In the rows, 128 means zero.
Each path is a new rotation, seen through one point. The rows after it are directions, each followed by how far the rotation turns it, in degrees a step (0 if it stays put).
Each turn is a multiple of 5 degrees from 10 to 175, or 0.
Each row of a path follows its step; steps can be skipped.
Rotation 1:
step 0: [119 124 133 130 133 125 134 134 127 130 133 129 124 133 128 124 133 134
 129 140 127 128 132 131 135 127 122 120 134 127 131 129 122 122 141 117
 131 130 126 123 127 137 123 121 128 122 121 123 124 119 127 130 115]
step 4: [134 129 130 131 124 136 121 131 134 119 129 131 137 130 127 123 125 131
 121 119 134 128 128 133 124 124 135 138 131 134 119 122 136 131 119 134
 134 133 140 129 120 133 126 134 127 128 129 139 127 133 133 123 131]
step 6: [120 122 122 129 131 123 123 132 129 130 139 137 129 122 129 130 118 135
 128 130 136 133 127 134 132 129 136 128 122 127 138 127 125 128 136 119
 128 132 124 121 129 129 125 127 134 114 129 131 135 125 134 137 120]
step 7: [140 124 119 124 125 126 124 123 131 124 127 125 126 130 125 126 127 120
 122 124 129 123 130 130 130 128 129 137 124 133 127 136 126 127 134 118
 123 129 141 128 123 136 135 127 130 147 138 132 129 126 126 129 130]
step 10: [138 124 129 129 123 136 137 127 123 134 121 130 133 132 126 125 131 118
 123 122 125 120 133 130 126 127 130 129 130 137 119 131 124 126 117 136
 127 133 135 128 131 141 127 123 127 133 117 127 123 136 129 129 129]
step 15: [125 129 128 129 136 128 133 118 130 128 125 127 133 126 130 130 119 126
 127 133 137 121 128 133 129 126 129 138 123 126 119 126 118 132 133 122
 124 130 123 121 119 137 128 128 118 131 138 127 131 127 139 137 137]
step 17: [123 138 134 123 128 124 120 131 126 121 141 127 132 123 120 128 125 130
 128 132 120 132 125 133 129 125 118 128 119 131 128 114 125 130 130 133
 138 133 130 128 131 122 134 123 128 126 130 126 116 130 121 132 132]
step 30: [123 129 129 131 131 131 118 136 116 124 134 123 127 141 137 126 127 134
 130 119 132 128 136 127 124 127 117 136 130 138 126 136 133 131 131 128
 127 124 124 125 121 124 132 131 128 134 136 133 124 135 129 122 127]
Speeds:
[127 128 129 125 129 128 128 129 128 132 129 126 125 127 129 126 128 127
 128 131 126 128 128 131 129 127 130 129 125 128 126 128 127 128 128 127
 130 127 129 128 131 127 129 127 127 131 126 130 128 130 128 126 125]  40
[129 128 127 128 129 129 130 127 127 127 125 129 125 130 129 128 130 126
 129 126 127 127 127 128 131 126 128 125 130 128 126 127 125 126 127 127
 129 126 128 129 128 131 126 127 128 128 129 127 130 127 127 128 129]  135
[129 129 127 125 129 127 128 130 127 129 126 129 129 126 129 128 131 129
 128 129 131 128 128 132 129 128 127 128 127 128 130 128 127 130 129 128
 131 125 128 127 127 128 127 130 127 125 128 127 127 126 129 131 128]  125
[127 129 130 126 126 128 125 129 128 129 130 128 126 127 127 128 129 127
 127 126 126 131 128 129 127 127 129 129 127 125 129 127 128 126 126 128
 127 127 126 128 126 129 128 130 129 126 128 132 131 128 126 129 128]  140
[128 124 127 126 127 127 128 127 127 127 129 129 129 129 124 126 128 128
 129 129 128 128 127 129 129 130 131 127 130 131 130 125 127 128 125 126
 128 129 128 128 127 130 129 128 129 130 128 128 129 131 130 130 129]  10
[127 130 129 129 128 130 126 126 126 127 128 127 129 131 128 130 129 128
 130 130 128 129 127 127 128 129 129 131 129 128 128 128 125 128 128 129
 130 126 125 128 130 125 129 131 129 128 131 127 128 131 128 129 129]  115
Rotation 2:
step 4: [121 122 123 127 123 130 131 128 121 135 127 134 133 127 130 130 130 127
 121 131 129 129 132 122 140 147 116 127 132 134 129 121 127 135 128 119
 128 139 125 130 127 130 120 133 129 126 121 126 131 128 125 136 130]
step 6: [124 133 125 126 122 133 130 124 122 132 137 116 129 126 128 131 137 136
 134 129 131 127 131 135 134 134 127 114 137 128 139 129 134 121 124 135
 138 134 136 123 133 126 125 125 129 128 129 137 125 120 131 129 127]
step 11: [125 125 132 145 123 140 129 129 131 135 122 124 128 128 127 128 132 132
 134 128 132 127 125 125 128 133 118 128 132 129 128 127 123 130 131 121
 133 135 133 128 141 128 118 135 137 131 119 132 124 135 124 127 119]
step 14: [126 135 123 125 125 130 139 123 133 129 129 129 131 126 132 129 127 137
 137 124 130 136 140 123 130 125 119 122 134 130 130 125 143 130 123 129
 137 131 136 128 126 131 129 121 135 124 123 135 125 131 138 129 123]
step 18: [124 124 124 135 126 132 129 118 124 129 123 133 127 124 126 128 127 136
 134 128 114 131 121 124 137 131 126 119 136 139 130 129 130 134 124 130
 134 126 136 125 127 128 122 125 130 129 116 133 122 132 140 135 124]
step 23: [120 134 131 126 121 135 130 123 129 123 122 127 130 122 134 133 138 133
 125 129 125 141 132 128 130 136 122 132 129 135 138 126 134 130 128 134
 138 130 121 133 141 127 133 130 137 124 127 134 120 134 125 125 128]
step 25: [117 127 118 138 121 136 127 129 130 129 129 123 126 134 130 122 131 132
 126 124 127 128 124 129 127 137 126 120 135 136 122 122 126 135 131 126
 127 135 127 126 121 135 130 132 120 127 125 138 113 124 126 136 128]
step 27: [119 131 130 124 117 132 130 123 124 136 136 135 127 120 129 130 119 134
 131 129 128 134 128 133 137 126 123 129 140 139 135 127 133 129 133 131
 140 126 127 123 130 132 126 132 134 125 136 124 119 135 131 129 125]
Speeds:
[128 128 129 129 128 127 131 127 127 127 125 127 128 127 129 127 128 128
 128 128 127 126 129 127 127 128 132 130 129 127 129 130 131 128 127 127
 126 131 131 130 127 126 125 126 128 128 128 127 130 127 131 130 127]  175
[128 129 127 128 127 127 129 129 130 128 130 128 125 132 127 131 128 131
 131 127 127 127 129 130 127 127 129 125 130 130 129 128 127 126 129 127
 127 129 128 127 126 128 129 130 128 127 130 127 131 130 129 130 128]  55
[126 129 125 127 130 128 125 127 127 128 127 130 130 128 126 128 128 129
 128 128 125 132 128 126 130 126 128 127 127 127 126 127 129 126 128 126
 125 131 128 127 126 129 128 128 129 129 130 128 128 125 127 129 128]  85
[126 128 128 127 126 127 129 131 131 130 126 125 128 130 132 127 128 126
 128 125 128 131 128 128 130 130 128 129 129 127 127 126 128 127 128 127
 128 126 128 130 128 127 129 126 128 126 129 129 130 128 127 130 127]  35
[125 127 130 129 128 128 126 127 130 130 127 128 127 129 130 127 127 130
 128 128 127 128 124 127 127 127 130 131 131 128 128 129 124 128 129 129
 127 127 126 126 128 130 128 127 128 128 126 127 126 128 130 130 128]  45
[132 128 128 127 127 131 128 128 129 128 128 130 129 130 128 129 128 127
 129 128 128 130 126 129 127 129 127 129 128 130 125 128 129 130 128 125
 126 128 127 129 130 128 127 131 127 126 124 129 130 127 131 128 129]  100
[127 127 128 128 129 130 128 130 129 128 127 128 127 128 125 128 129 131
 123 127 130 128 127 129 124 128 127 130 129 127 129 126 127 126 127 125
 129 129 129 129 128 127 126 129 125 130 129 128 127 127 127 128 127]  85
Rotation 3:
step 4: [124 126 130 128 121 132 127 134 135 121 136 127 127 121 126 130 129 123
 125 127 128 120 126 141 132 125 129 124 131 130 125 123 131 143 125 121
 132 132 130 125 123 121 129 122 123 132 126 136 120 123 134 135 131]
step 5: [122 133 127 121 125 118 131 129 118 130 131 129 126 133 132 128 119 125
 135 132 130 130 125 131 138 119 130 131 135 123 136 133 133 130 128 123
 117 124 132 125 129 124 127 131 132 125 135 125 125 121 122 120 129]
step 10: [123 120 134 128 123 123 131 130 120 129 138 126 127 124 131 130 128 135
 125 134 132 129 130 122 124 133 122 119 132 127 118 123 127 133 127 122
 130 137 134 127 123 114 127 129 136 124 129 125 123 131 120 133 128]
step 15: [123 130 131 123 131 128 127 123 128 130 124 130 135 122 134 125 126 126
 128 118 138 132 120 131 132 139 122 127 136 122 128 132 142 125 127 124
 121 133 133 136 124 130 130 125 122 119 127 132 129 125 124 134 126]
step 20: [130 126 133 117 123 126 125 128 127 123 120 124 128 130 124 129 118 130
 126 131 122 129 129 132 129 119 133 121 122 119 125 133 125 125 133 118
 126 131 134 129 117 125 132 126 124 122 141 127 128 123 121 126 127]
step 25: [126 126 126 132 121 124 132 135 123 123 129 130 130 127 133 133 121 124
 120 133 135 139 125 129 133 128 123 131 126 129 119 131 123 133 120 135
 131 130 139 136 125 125 128 138 128 119 130 127 129 128 131 135 126]
step 29: [126 128 131 131 120 136 124 127 131 122 140 124 126 125 130 127 126 130
 126 130 135 124 134 123 136 124 128 126 128 131 125 121 126 142 124 129
 138 137 127 126 128 119 128 133 132 134 127 139 125 128 124 124 131]
step 33: [126 122 129 126 127 135 121 125 124 117 124 130 134 133 134 134 123 123
 128 122 123 137 129 133 130 127 128 128 124 124 130 125 120 135 130 126
 123 125 134 123 128 126 128 140 122 130 120 129 131 120 123 117 126]
Speeds:
[129 130 127 126 131 130 127 128 127 125 127 128 126 128 129 127 131 131
 129 126 129 128 127 128 127 130 127 129 129 125 126 128 127 132 126 129
 127 127 127 128 127 129 126 127 127 128 127 130 127 127 128 131 127]  95
[130 126 126 131 126 128 127 128 129 126 130 126 126 127 129 128 128 127
 128 126 129 131 129 128 127 129 128 125 125 127 125 128 128 131 129 129
 128 130 127 127 130 126 130 129 131 126 128 127 126 126 130 127 127]  170
Rotation 4:
step 12: [134 129 127 130 128 136 134 131 137 119 127 126 128 125 128 116 133 127
 135 131 130 134 127 122 128 128 109 137 120 135 140 130 127 127 130 128
 124 119 131 126 132 129 134 122 120 119 129 133 123 127 132 124 133]
step 14: [130 128 133 130 119 138 132 130 138 130 126 131 131 124 124 122 135 132
 120 126 125 129 127 133 123 141 124 135 140 125 123 132 128 125 137 119
 126 127 147 130 124 128 134 128 128 120 129 127 126 132 123 132 129]
step 19: [134 130 127 118 123 131 140 128 134 126 132 129 120 137 131 130 137 131
 122 128 128 135 118 127 133 136 123 130 131 130 126 130 131 125 134 126
 123 128 139 129 135 137 134 129 129 129 137 123 135 118 134 123 137]
step 22: [132 132 129 121 123 122 134 125 131 119 133 138 127 122 132 129 128 134
 123 132 132 128 127 132 122 132 123 126 134 124 132 136 137 138 129 123
 128 125 143 136 128 134 126 119 133 121 114 121 128 130 130 120 128]
step 29: [123 123 135 129 118 132 132 118 131 131 127 128 135 124 120 118 140 137
 128 125 128 132 125 133 118 129 118 130 126 125 130 134 129 124 135 119
 122 114 134 130 127 124 132 121 122 127 120 132 132 125 133 131 124]
step 30: [132 123 125 129 120 129 137 128 138 115 127 139 137 127 131 120 139 123
 126 126 128 129 121 121 123 132 121 127 131 127 129 135 135 133 136 123
 119 133 130 126 128 131 131 135 129 137 121 134 128 134 134 121 131]
step 32: [133 134 127 125 124 137 124 133 141 130 127 129 124 125 122 119 128 127
 134 129 132 126 135 115 126 132 113 137 125 133 133 134 129 123 128 123
 127 126 135 121 125 131 131 117 123 122 126 138 125 129 123 120 129]
step 33: [126 136 128 119 122 137 127 134 133 129 127 132 128 130 141 136 136 127
 125 127 132 112 124 126 122 134 126 132 129 134 133 137 135 119 130 124
 123 123 138 127 121 138 125 124 127 128 128 123 119 136 133 124 126]
Speeds:
[126 130 129 127 127 129 125 127 126 125 127 128 129 130 130 129 128 126
 130 127 128 125 129 127 128 125 128 129 131 127 127 130 128 128 129 130
 127 129 126 129 127 128 129 130 127 130 128 128 127 130 128 129 130]  145
[127 130 129 128 129 128 129 129 130 128 130 126 127 131 129 123 128 128
 128 130 132 129 128 127 128 127 127 127 126 129 127 129 126 128 129 131
 125 128 129 126 129 128 127 130 130 130 128 130 128 127 128 127 127]  55
[127 129 129 128 130 131 126 130 127 130 128 128 130 127 132 129 128 128
 129 126 127 129 129 127 129 131 126 130 127 129 128 127 127 129 127 128
 129 129 130 130 129 128 126 127 127 129 132 129 129 127 128 126 131]  55
[128 128 130 126 129 124 127 129 127 130 129 128 127 128 129 129 130 124
 125 128 127 131 130 129 130 127 128 129 133 127 129 128 127 129 128 128
 128 129 131 128 128 128 129 128 129 128 128 127 128 129 129 127 126]  125
